The rows below fall into families. The same turns and mirrors carry the whole set onto itself and the rows of a family onto each other. For each named row, which other rows are in its family? Write them in the order they are listed.
These 35 rows form 7 families of 5 rows each.
Mose: [  5  -9  -9   2  11   3  22  -2   2  -1   2  14 -22 -27]
Vibu: [ 13   9  -3   2  -7  10 -25   3  25  -8   5   9  11   8]
mar: [ -5   6  -7  -2  10  -5  16  12  14   5   5  -1 -15 -33]
Sopu: [ -7   0  12   6  -4   0  -5  -3  -5 -18  -9   8   2  32]
Feka: [ -1   1  -5  -2  18   9  21  21   7   8   3   1 -11 -29]
Bav: [ -2 -17  -7   5  17  11  18   6   5   0  12   1 -14 -22]
nug: [ 16  17  -5   0  -7   4 -17   8  21  -3  -3   3  14  21]
dafo: [-23  -9   4  -3  18  -2   6  12 -19  -1  -5  15   4 -12]
toz: [ -8  -2  18  -5  10 -10 -17   3  -8 -10 -15   4  17  13]
bona: [ -9  -5  19   3  14  -1 -22  -7   0   2  -3  -1   5  25]
Zoler: [ 24   7 -14   2   6   0  10   1  31  10  -4 -15  -3  -8]
fis: [ 31  -4  -6   3   7  16   9   8  21   2  14  -7 -10  -8]
Lavo: [-22  -5  13   0   7  -7  -1  -5 -17   6   4   9 -17  -5]
bos: [ -3   0  -6  -1  -2   7  21   0   2   2  -3   9 -22 -27]
Teset: [  2  -4  -8   0  17  -4  26   4   7   8  -7  -6 -11 -25]
murek: [ -5  -1  13   8  17 -10 -16  -8  -2  -7  -4   6  -1  31]
vuraf: [ 23  12 -13  -4  -3   1   0   9  34  -1   0  -4  -1 -15]
Sumu: [ 21  -2   2   5   9  14 -13   0  27  -3 -15  -6  13  20]
Kab: [ 21   8  -6   0  -4  -8 -15  -8  21   4  -7  -6  10  21]
Noluv: [-18  -7  24   0  17   6   1  13 -17  -9  -9  11   1 -14]
kel: [ 35  -2  -7   4   8  12  14   6  24  -4  -8   2  -9 -11]
notop: [-13   0   6  -3   5  -5 -19   4  -9  -8  -9  14  16  18]
Manug: [ 22  17 -10   0   2  11   7  18  29   7   5  -6  -3  -7]
savet: [ -1  -4  17  -3   1   5 -25   4  -5 -15  -7  17  17   9]
lavi: [-15 -12   6  -4  15 -13  12  -5 -17  -2 -14   5  -1 -11]
mosob: [ 27   3   4   7  13   4  -9   1  24  -7 -11  -3   4  24]
nik: [ 23   0 -13   2  -3  18  12   4  33  -4 -14   1  -5 -12]
ledef: [  8  15  -8   7   2  12   3  13  37   0   9  -2  -9 -14]
davum: [ 21   6   0  -5  -3  -1 -20   5  21  -9 -12   0  19  11]
fuma: [-11   7   9   4  16  10  17  20  11  -2   0  -2 -15 -25]
mefiv: [-19  -6   4   4  15 -10   1  -9 -15  -2   4  16 -17   0]
sas: [29  6  7  2 -8  9 -7  2 15 -8  1 -3 -2 26]
begi: [ -3  -4   6  -4   2 -14 -14 -13 -12  -5 -14   6  13  18]
Kogo: [-26 -17   3   6  12   2  12   0 -11 -15   1  11  -6   2]
migos: [-24  -4  14  -4  19 -13   4   8 -11  -1  -5   2  -5 -16]

Which other rows belong to the same family as nik? bona, Lavo, bos, Sumu
Which other rows belong to the same family as mefiv? Mose, murek, kel, mosob
Which other rows belong to the same family as sas? Sopu, Bav, fis, Kogo
Which other rows belong to the same family as Teset? Zoler, Kab, lavi, begi
Which other rows belong to the same family as nug? Feka, dafo, notop, Manug

